In the rows, zero is written as 128.
X: rows in several groups, each row roughly a mix of its group's directions (some rows in no group):
X (119 x 11):
[[120 127 141 144  70 146 144 133 158 154 115]
 [176 141 118 111 145 101 160 147 143 102 125]
 [114 135 159 123 112 120 104 172 111 101 161]
 [115 117 135 157 141  88 124 151  92 149 159]
 [101 130 119 137  82 145 157 165 115 151 129]
 [106 148 146 102 103 134 128 143 105 162  86]
 [ 86 133 129 135 111 160 111 176 143 127 114]
 [ 95 141 114 139 114 184 132 143 137 138  99]
 [175 121 130 124 146  90 148  96 121 136 153]
 [ 87 170 130 122 125 107 107 161 143 108 139]
 [177 123 122 135 140 147 164 109 160 149 136]
 [149 161 118 104 131 172 126 103 133  95 112]
 [156 120 115 112 155  91 150  81 120 129 137]
 [124 143 119 130 150 142 115 148 123  62 112]
 [125 139 160 147 148 124 101 174 137 152 156]
 [136 127 132 118 136  69 133 100 118 140 166]
 [123 134 133 143  74 150 153 133 165 137 110]
 [163 103 146 121 134  93 129 165 116 128 163]
 [135 116 123 111  70 134 157 143 113  97 131]
 [ 96 131 105 129  71 143 126 140 112 103 122]
 [133 108 139 162 123 104 129 175 112 158 153]
 [122 118 119 129 179 125 122 138 124  72 120]
 [100 146 145 126 118 151 140 113  93 144  80]
 [130 162 122 126 172 135 126  88 162 141 138]
 [ 78 108 144 155 108 162 107 115 117 134 134]
 [ 90 108 139 125 133 125 103 183 140 107 133]
 [139 145 144 101 113  95 137 150 131 105 177]
 [167 116 101 100 145  98 132  97 154 114 121]
 [141 113 150 153  86 131 126 136 122 180 137]
 [173 124 139 158 146  92 121 103 104 113 136]
 [113 154 140  86 125 126 120 149 108 147  82]
 [128 113 130 156 140 181 143 109 109 150 100]
 [ 81 152 127 134 140 160 114 164 142 108 119]
 [139 152 128  88 144 126 127 152 115 146  77]
 [149 136 142  88 149 139 130 107  99 156  92]
 [121 115 159 120 107 132 116 165 128 174  99]
 [106 120 145 118 100 129 113 190 132 115 142]
 [ 99 145 131 136 143 158 119 175 136  91 116]
 [186 114 136 130 125 108 124  84 119 141 127]
 [103 111 125 137  85 145 157 160 111 156 136]
 [ 86 117 143 150 146 160 116  99 107 109 105]
 [112  76 134 135  90 130 122 164 119 145 130]
 [133  95 147 118  85 146 121 146 139 172 131]
 [120 119 125 162 110 107 116 170 109 133 171]
 [143 133 132 114 123 101 154  79 118 102 161]
 [143 174 106 103 132 116 130  84 131 105 117]
 [168 118 150 143 171 122 135 135 147 164 139]
 [128 119 151 157 157 104 117 162 117 169 144]
 [ 93 133 112 119  80 148 121 130 107  93 117]
 [ 78 153  88 122 142 148 112 128 123 129 103]
 [178 131 100 116 155  99 119 132 158 138 139]
 [133 136 139 145  81 137 147 181 113 127 130]
 [142 127 108 113 181 119 118  81 137 129 115]
 [152 117  90  95 124 115 151  87 133 107 116]
 [133 100 102 157 131 152 131 111 128 154  79]
 [139 175 119 118 166 149 134 109 138  94 117]
 [165 124 159 130 179 128 106 131 121 111 108]
 [135 131  87 100  89 116 118 131 159  98 125]
 [157 132 103  85 151 115 118 102 160 108 129]
 [122 101 145 148  88 153 134 170 116 150 134]
 [116 150  95 115  95 155 127 154 163 106 140]
 [130 133 139 126 109 103 164 156  97 102 165]
 [120  98 139 169 126  99 113 165 103 111 136]
 [106 146 128 144  85 145 152 172 119 147 131]
 [124 154 135  79 138 133 133 115  84 131 100]
 [130 151 119 142 159 155 133 107 166 169 118]
 [130 148 147  87 122 108 140 159  90 143 105]
 [119 126 127  87  95 110 139 129 141 116  78]
 [ 78 103 130 131 151 102 115 166 139 124 139]
 [185 121 123 125 152 117 147  91 127 149 130]
 [112 123 148 142  74 154 141 138 150 152 108]
 [118 144 163 165 134 133  92 168 132 121 143]
 [ 85 148 130 116 113 172 120 111 107 103 113]
 [ 96 123 101 118  73 127 131 140 107 110 109]
 [106 120 141 152 125  96 118 175 112 163 135]
 [123 120 159 122 140 103 143 155  73 116 143]
 [ 95 107 135 139 161 127  81 100 111 129 137]
 [145 140 125 138  75 136 170 131 161 133 128]
 [155 120 135  93 169 136 106 105 108 156 113]
 [129 133 155 160 142 150 103 170 135 152 154]
 [123 183 104 110 134 136 128 112 136  90 108]
 [141 144 111  96 174 100 120 118 106  99 138]
 [149 118 149 145  87 132 130 122 122 183 139]
 [149 113 143 113 172 102 129 150  90 112 144]
 [ 91 158 120 107 132 142 116  95 125 112  86]
 [165 143 122 115 119 117 147  72 115 147 142]
 [178 118 131 123 166 111 134  97 117 153 122]
 [133 130 117 137 153  83 127 172 115 106 155]
 [ 86 142 140 150 123 134 149 114  79 114 109]
 [175 147 129 128 109  95 136  86 116 141 134]
 [112 114 144 128 109 136 130 174  90 125 167]
 [145 121  98 106  75 121 136 152 156 117 123]
 [136 145 126 105 131 171 127  93 160 106 101]
 [107 115 155 115 115 136 106 179 109 157 114]
 [159 114 142 147 137  80 107 154 145 121 154]
 [136 119 159 122 141 110 147 148  67 135 137]
 [ 87 135 122 137 139  94  87 156 123 151 120]
 [128 101 136 159 120  96 116 177 121 157 126]
 [ 84 111 129 125  97 126 142 175 123 144 146]
 [191 126 139 117 134 114 135  93 115 117 141]
 [138 154 110 131  87 122 171 111 149 106 146]
 [128 156 111 130 173 115 113  99 165 147 136]
 [136 148 139 139 113 139 139 186 116  89 131]
 [ 85 136 144 160 118 137 147 110  84 116 117]
 [113 137 136 119  90 150 129 128 147 187 131]
 [129 113  89 119  98 161 142  98 115 104 105]
 [111 119 100 116  68 137 133 138 114 100 117]
 [ 89 178 114 122 118 106 101 122 152 133 121]
 [180 120 128 109 134 101 147  91 112 117 143]
 [109 138  98 107 109 157 134  87 125 100 101]
 [110 153 139 139 131 159 117 177 132  90 123]
 [173 103 130 151 120 108 142 138 142 161 158]
 [ 98 136 132 144  72 154 135 129 131 160 120]
 [174 143 123  79 129 103 143 150 138 134 129]
 [129 160 149 135 100 139 147 157 150 130 175]
 [108 123  91  97 152 138 153 124 127  87 107]
 [ 93 119 165 112  83 141 125 155 140 126 116]
 [ 98 121 124 153  83 156 130 160 111 141 112]
 [148 135 152 153 177 152 121 129 142 160 147]]

which group is each row in? (one row of each group first):
[169 111 144 120 122  83 129 137 107 102 154] -> <102>
[130 112 132 123  84 161 165 121  99 106 116] -> <103>
[177 134 106 100 154 105 120 129 160 138 124] -> <85>

[131 113  74 117  96 117 140 102 131 111 103] -> <103>
[ 90 143 132 117  83 153 123 141 107  96 129] -> <103>
[135 105 106 131 134 124 165  83 102 136  96] -> <103>
[103 131 148 119 130  88  98 157 100 107 151] -> <103>
[132 147 141 109 127 139 139 118  97 166  77] -> <85>
[132 145 125 159 151 147 112 130 108  71 116] -> <102>
[149  88  95 140 139 130 131 110 127 148  84] -> <103>
[ 75 114 122 106 126 155 132 162 151 145 126] -> <102>
[161 162 118 109 122 170 139  95 130 112 112] -> <102>
[ 92 141 136 121 120 116 106 183 139 100 136] -> <102>
[ 72 107 126 121 152 108 116 162 145 126 136] -> <102>
